In the data rows, the value 128 means zero.
Here is a table of points, one per row:
tensor([95, 157, 77, 182, 185, 112, 93, 54])
tensor([106, 117, 119, 110, 176, 120, 150, 104])
tensor([105, 137, 97, 137, 184, 113, 132, 74])
tensor([110, 154, 62, 189, 191, 112, 91, 52])
tensor([82, 116, 142, 124, 148, 111, 144, 127])
tensor([93, 153, 82, 173, 184, 116, 97, 70])
tensor([114, 107, 153, 124, 141, 134, 146, 193])
tensor([164, 122, 83, 123, 182, 148, 136, 121])
tensor([69, 123, 133, 125, 157, 114, 146, 114])
tensor([143, 106, 135, 108, 124, 148, 157, 189])
tensor([89, 121, 143, 131, 132, 119, 136, 151])
tensor([179, 118, 82, 141, 177, 148, 125, 148])
tensor([107, 110, 165, 121, 115, 125, 142, 206])
tensor([129, 125, 99, 131, 162, 131, 134, 119])
tensor([124, 102, 185, 150, 68, 141, 129, 255])
tensor([53, 137, 108, 112, 204, 91, 157, 27])
tensor([89, 117, 147, 126, 132, 108, 142, 153])
tensor([111, 165, 29, 180, 233, 127, 95, 0])
tensor([100, 144, 89, 163, 176, 123, 112, 81])
tensor([69, 140, 112, 158, 170, 117, 114, 85])
tensor([115, 117, 126, 114, 155, 119, 153, 141])
There is one direction along which these points spread out most. How far along it is each point below, from 0 to 99? The average is 50, and the first point in the table lies past the average.
tensor([100, 144, 89, 163, 176, 123, 112, 81]) 61
tensor([129, 125, 99, 131, 162, 131, 134, 119]) 50
tensor([105, 137, 97, 137, 184, 113, 132, 74]) 60
tensor([111, 165, 29, 180, 233, 127, 95, 0]) 84
tensor([82, 116, 142, 124, 148, 111, 144, 127]) 44
tensor([115, 117, 126, 114, 155, 119, 153, 141]) 43
tensor([164, 122, 83, 123, 182, 148, 136, 121]) 51
tensor([53, 137, 108, 112, 204, 91, 157, 27]) 67
tensor([93, 153, 82, 173, 184, 116, 97, 70]) 65
tensor([69, 123, 133, 125, 157, 114, 146, 114]) 48
tensor([124, 102, 185, 150, 68, 141, 129, 255]) 15
tensor([114, 107, 153, 124, 141, 134, 146, 193]) 32
